One vector is turned by the same rotation once a tick. Each row is the vector after some number of ticks, and that number follows the row.
The counts run from 0 to 442.
[131 108 126 115 142 136 188 160 177 126 124  71 120 143  85 148  96 104
 189 118 125 115 106 136  84 121 172 148 139 150 130 134 141 105  98]
183
[117 130  97 136 142  82 112 179  88 106 137  97 113  95 113 102  73 115
 173 154 101 117 115 110 100 161  80 117 104 137 127 120  99 163 136]
118
[132 114 128 123 104  80  73 125  84 159 122 171 134 143 104 139  93 119
 140 149 156 142 149 124 150 128  71 119 163 164 127  85  75 139 132]
217
[ 95 175 105 112 127 126  90 121 140 134  95  82 104  93  91 125 121 113
 107 154  87  98 107 112 109 133 136 115 110  97 125 111  66 136 111]
277
[103 131 105 139 117 157 120 131  74 161  97 118 147 153 115 145 108 145
  87 159 109  97 164 148 126 178 122  89 117  68 156 124 104 122 143]
287
[ 63 172 105 127 155 113 103 146  90 133  93 103 161 100 153 124 167 139
  93 161 107 132  97 126 149 140 142  85 151 108 147 118 117 143 144]
47
[102 149 147 142 151 185 169 139 120 118 149 107 143 130 153 128 131 125
 120 133  81 104 164 132  92 126 178  94 101  73 114 155 124 152 141]
271
[110 173 100 140 118 100 127 133 132 118 128 114 111 134 132 138 113 170
 159 159 114 169  67 123  90 136 150 126 166 191 163 125 136 147 142]
115
[156 136  77 166 107  96  88 134  86 121 142 163 100 113 125 131 140 141
  79 135 142  94  70 114 181 132 104 139 140 114 144 127 147 167 153]
226
[138 165 119  77 127 118 117 150 129 104 148 113 115  95 102 122 137 125
 168 139 102 127  91 100  87 123 161 191 117 114 102 150 108 160  98]
343
[ 81 147 148 163 154 162 145 137 190 180 129 141 109 148 126 135 104 122
 119 152 108 146 120 137 148 105 139  87 133 120 165 127 132 140 193]
290
[111 121 110  88 128 119 122 128 113 123 115 145 134 135 145 182 142 142
 136 169 106 181 154 150 137 142 184 118 132 103 171 173 127 150  75]
44
[ 95 146 149 148 119  95 146 128  92  92  97 105 138 116 166 101 183 131
  91 109 117 113 117 120  79 129 163 127 152  83 104 136 153 111  81]
256
[142 114 102 131 131 130 120 150 105 137 144 165 129 117 119 148 130 112
 103 116 141 135  95 124 194 126 168 151 128  39 129 190 143 156 128]
143
[105  98 140 130 158 142 131 141 145 173 111 138 112 120 136 132 127  73
 110 133 118 141 169 150 182  93 142 104 106  52 125 155 102 154 135]
60
[150 106 110 138 127 128 150 124 111 148 153 135 133 163 113 141  63 140
 178 170 113 145 179 172 119 158 167 111 119 124 144 149 108 124 144]
203
[115 119 153 133 140 152 122 144 141 148 145 181 127 152 145 164 129 101
 121 103 146 185 130 128 182  94 142 104 134 124 144 165 141 193 145]
141
[149 152 171 134 108 121 138 131  93 165 144 164 106 159 139 137 115 159
 168 135 101 186 137 141 113  95 172 119 186 110 119 131 137 156 120]
433
[122 161 137 132  86 165  98 120  77 102 133 121 193 161 115 157  97  95
 133 110 113 108 144 123 126 133 175  93 148 117 107 147  95 123 106]
364
[162  95 132 152 122 100 129  88 118 101 136 142 179 154 109 132 132 146
 137 115 191 115 123 163 146 150 129 170 141 200 107  97 142 127 141]
314
[151  79 112 128  89  90 107 135  90  93 106 171 127 151 118 135 142 102
 126 110 175 129 141 130 159 135 119 207 135 108 114 165 121 130  94]
235
[104 129 152  98 134 130  89 133 121 128 135 153 169 112 106 124 136  88
 101  87 164 106  89  61 160 102  75 123 121 129 100 132 113 125 128]
149
[148 116 141 103 160 162 155  96 189 134 163 141  94 122 140 124 142 148
  98  94 162 119 103 105 148 141 171 141  97 113 129 163 169  93 122]
162
[131 103 122 153  96 139 139 140 132 111 113 156 147 149  93 179 130 100
  75 136 120  87 130 148 169 120 138 161 145  70 147 131 141 127  88]
384
[127 129 146 145 144  62 145 100 172 153  93 140 117 107 111  98 152 138
 107 161 142 126 100 127  83 111 100 134 158 189 113  96 126 109 110]
407
[133 136 135 123 148 156 138 134 176 118 146 152 175 106 113 128 131 121
  75 132 127  84  87 105 167  89  80 125 116 144 134  87 145  85 140]
390
[103 155 112 196 106 131 103 118  89 131 104 144 156 162 119 150 122 152
 110 164 113 124 136 164 109 148 131  94 152 131 138 106 118 183 150]
206
[149 137 117 117 131 147 127 184 115 136 153 120 154 129  91 132  71 100
 168 149  83 108 124 113  94 115  81 102 112 155 130 117  97 147 158]
200
[146  79 126 163 117  79 135 100 139 117 120 150 139 166 115 134 133 127
 138 114 196 142 137 160 139 137 121 165 170 187 116 111 135 129 132]
315
[121 114  93  81 123  88  74 120  91 147 130 156 111 146 131 147 110 116
 147 126 171 143 147 119 151 164 138  98 131 168 143 169  87 137 123]
136
[101  97 149 149 153 172 125 109 118 105 145 115 178 138 133 135  99 100
 101 106 162  98 167 132 177 139 103 107 106 134 109  89 106 127 140]
380
[145 114  88  85 119 103  65 125  90 136 147 155 130 130 115 166  99 123
 149 134 164 136 122 113 161 152 145 103 143 177 140 134  94 160 117]
135
[140 159 174 126 107 152 127 147  53 130 134 131 184 125 137 111 105 138
 164 120 105 164 146 141  99  98 108  96 133 106  91 129 136 144 146]
431
[132 128  92 107 122 100 127 117 137  97 141 128  88 125 150 106 179 131
 112 121 170  84 103  84 120 177 171 189 116 136 120 156 131 101 120]
245
[162 114  90 136 123 128 103  83 147 147 142 116 114 126  76 155  57 141
 123 154 137 123  88 149 192 139 164 124 128 139 138 112  99 125 137]
294
[140 108 169 153 151 152 135  66 153 161 107 122  96 114 142 103 141 150
  72 108 149 123 121 148 159 117 111  98 105 107 105  92 151 107 140]
79
[122  77 148 167 143 122 192 180 134 129  92 136 148 146 133 125 158  99
 105 105 150 105 151 153 110 117  72 142 121 114 128 117 158 123 137]
399
[112 134 146 139 118  96 163 113 103 105  96 104 122 128 166 110 171 131
 113 108 124 133 134 135  93 141 187 127 144  93 110 171 166  90  76]
255
[ 84 175 148 133 145 152 164 159 122  86 160 113 157 120 153 128 144 168
 130 130  98 150  87  86 111 151 132 139 106 107 135 152 170 166 138]
31
[149 134 115 166 133  91 157  91 129 114 118 119 164  93 101 100 152 165
  81 150 130  87  82 141 101 147 141 161 126 116 106 125 158  93 119]
405
[128 117 113 115 101 144 115 128 114 165 113 152 104 175 117 180  92 120
 130 161 105 114 183 142 123 142 168  77 156 120 171 141 101 117 103]
285
[124  77 168 135 131 137 139 119 158 159 124 182 137 169 109 152  80 104
 132 135 137 146 179 148 153  93  68 116 129 140 137 121 116 123 129]
300
[140 129 140 120  91 104 151 153 106  73 140 137 122 170 159 139 115 134
 182 120 127 149 142 115  89 124 131 142 164 169 138 155 149 100  75]
24
[146 166 141 126  91 122 126 146 102 149 146 167  77 157 127 134 120 143
 152 156  94 147 142 116  95 115 175 133 191  88 139 164 128 155 120]
434
[ 88 132 130 181 127 111 125 138 138 187 100 168  97 141 106 143  86 125
 117 157 107 167 111 157 129 124  87  92 145 117 156 157 132 172 160]
208
[176 140 117 150 113 102 131 160  84 142  88 128 138 136 129 140 166 161
 120 128 117 115 119 160  61 109 111 106 158 157 130 101 169 154 114]
416
[ 94 156 138  97 155 116 128 126 141 148 170 158 152 117 146  99 100 129
 156 152 121 183  86 106 170  97 150  95 145 147 125 152 117 114 175]
131
[124 174  83 123 109 123 121 119 114 125 106 102 146 108  76 123 105 178
 132 184  76 110  84 143 100 156 144 135 115 105 147 123 112 106 123]
195
